In the rows, 128 means zero.
Each path is a new rotation, seen through one point. The rows after it are directions, each followed by how far the rotation turns it, in deg/step (0 if it stays put).
Each turn is a multiple of 5 degrees from 10 to 175, or 0.
Each row of a path follows its step; steps can be skipped.
Path 1:
step 0: [133 130 128 135 129 125 130 126 138 126 129 125 122 123 136 123 146 134
 134 134 129 135 126 129 136 128 133 134 127 130 130 120 129 131 130 133]
step 1: [138 139 120 125 129 120 126 131 120 132 117 128 124 127 132 129 124 122
 136 121 127 121 126 136 125 131 127 124 131 130 131 124 137 123 131 124]
step 4: [141 117 126 127 127 126 124 132 129 134 123 125 133 128 125 137 126 124
 123 128 122 118 122 125 122 130 127 125 127 120 125 127 125 129 113 128]
step 5: [123 127 127 140 115 133 134 133 131 125 129 135 122 128 127 128 140 129
 128 128 132 130 125 115 122 130 131 126 134 128 127 131 123 133 130 121]
step 6: [124 130 131 129 123 116 128 119 129 129 123 128 133 128 132 127 137 121
 127 117 127 139 132 138 135 128 127 132 135 126 138 125 131 127 121 129]
step 7: [133 136 130 123 123 129 129 135 117 121 128 123 128 125 115 135 122 122
 124 131 133 126 125 127 133 140 129 127 126 133 132 123 129 119 123 131]
step 8: [115 129 139 132 135 129 135 129 130 126 132 126 125 129 121 132 126 136
 140 127 126 127 132 123 125 130 124 125 120 128 136 128 131 139 133 127]
step 9: [128 131 130 136 141 123 118 123 134 134 124 128 132 128 133 132 121 124
 127 125 127 135 135 127 121 128 121 130 127 131 118 122 122 123 120 132]
step 10: [133 127 127 131 121 133 127 125 132 126 127 129 124 122 128 129 125 134
 114 133 121 120 118 126 118 131 134 136 121 127 131 120 128 122 130 120]
[127 129 126 126 129 128 127 126 127 129 129 125 127 126 129 128 125 128
 126 127 129 124 123 129 127 130 130 125 131 129 128 126 128 127 124 128] : 125
[127 129 128 129 128 127 131 129 126 127 129 128 127 126 126 127 126 126
 129 128 131 127 130 133 130 126 130 127 126 129 131 131 128 126 127 128] : 70
[129 126 129 129 130 130 130 127 127 128 129 127 131 133 130 130 125 130
 130 128 129 127 131 128 124 129 131 130 127 128 128 128 125 127 127 129] : 65
[132 128 129 128 128 129 125 128 129 130 125 127 131 126 127 127 125 126
 128 126 128 127 130 128 127 128 126 129 132 128 130 130 128 127 129 131] : 135
Path 2:
step 0: [127 131 138 127 132 133 130 129 120 135 121 137 131 127 123 127 127 128
 125 121 129 127 127 124 132 130 124 121 126 142 130 132 124 132 126 130]
step 1: [136 128 126 125 128 129 128 125 122 122 141 125 128 127 131 121 129 134
 123 131 129 122 122 131 131 129 136 122 135 123 128 125 129 122 130 120]
step 2: [117 122 129 132 126 126 123 129 135 122 126 125 129 136 123 123 127 131
 128 126 129 141 132 127 120 131 129 135 127 128 132 125 135 127 126 131]
step 3: [135 128 128 121 133 126 135 128 137 131 124 129 119 123 136 135 128 122
 130 128 120 126 132 127 132 128 121 131 122 123 130 128 125 126 122 126]
step 4: [127 133 122 141 121 136 126 126 123 130 125 127 126 122 123 131 125 120
 126 129 132 125 127 132 126 126 129 125 135 133 123 135 123 133 129 128]
step 5: [130 128 135 123 133 124 132 131 124 131 130 128 130 129 123 123 137 137
 126 129 136 125 126 117 129 129 124 121 130 132 126 121 129 120 135 134]
step 6: [125 122 121 123 131 124 122 130 126 123 134 123 130 135 130 131 122 128
 129 129 129 130 123 137 133 128 132 135 128 124 136 122 126 131 133 118]
step 9: [124 124 124 133 117 129 130 131 122 127 132 121 125 131 125 132 136 134
 125 127 135 126 131 124 120 124 136 123 132 123 121 132 126 127 133 128]
step 10: [128 123 127 121 131 118 127 133 138 129 127 129 137 132 128 126 132 127
 136 132 132 131 124 122 132 129 117 133 130 130 129 122 132 131 133 132]
[124 127 126 128 126 125 132 130 127 128 128 125 130 130 128 127 129 129
 127 126 130 129 129 130 132 131 127 131 127 126 126 127 128 125 126 128] : 95
[127 131 129 127 130 130 127 127 128 131 126 126 129 130 129 128 129 127
 125 130 128 131 127 125 127 128 127 127 125 129 127 123 130 129 126 127] : 135
[127 125 126 126 129 128 125 130 127 129 128 128 125 128 131 129 129 128
 132 128 131 129 128 128 129 128 125 129 127 126 132 129 130 132 125 130] : 95
[129 124 129 128 127 128 128 126 126 126 129 126 131 128 130 128 126 129
 127 129 131 130 127 125 126 129 126 126 127 125 129 128 129 127 132 127] : 90
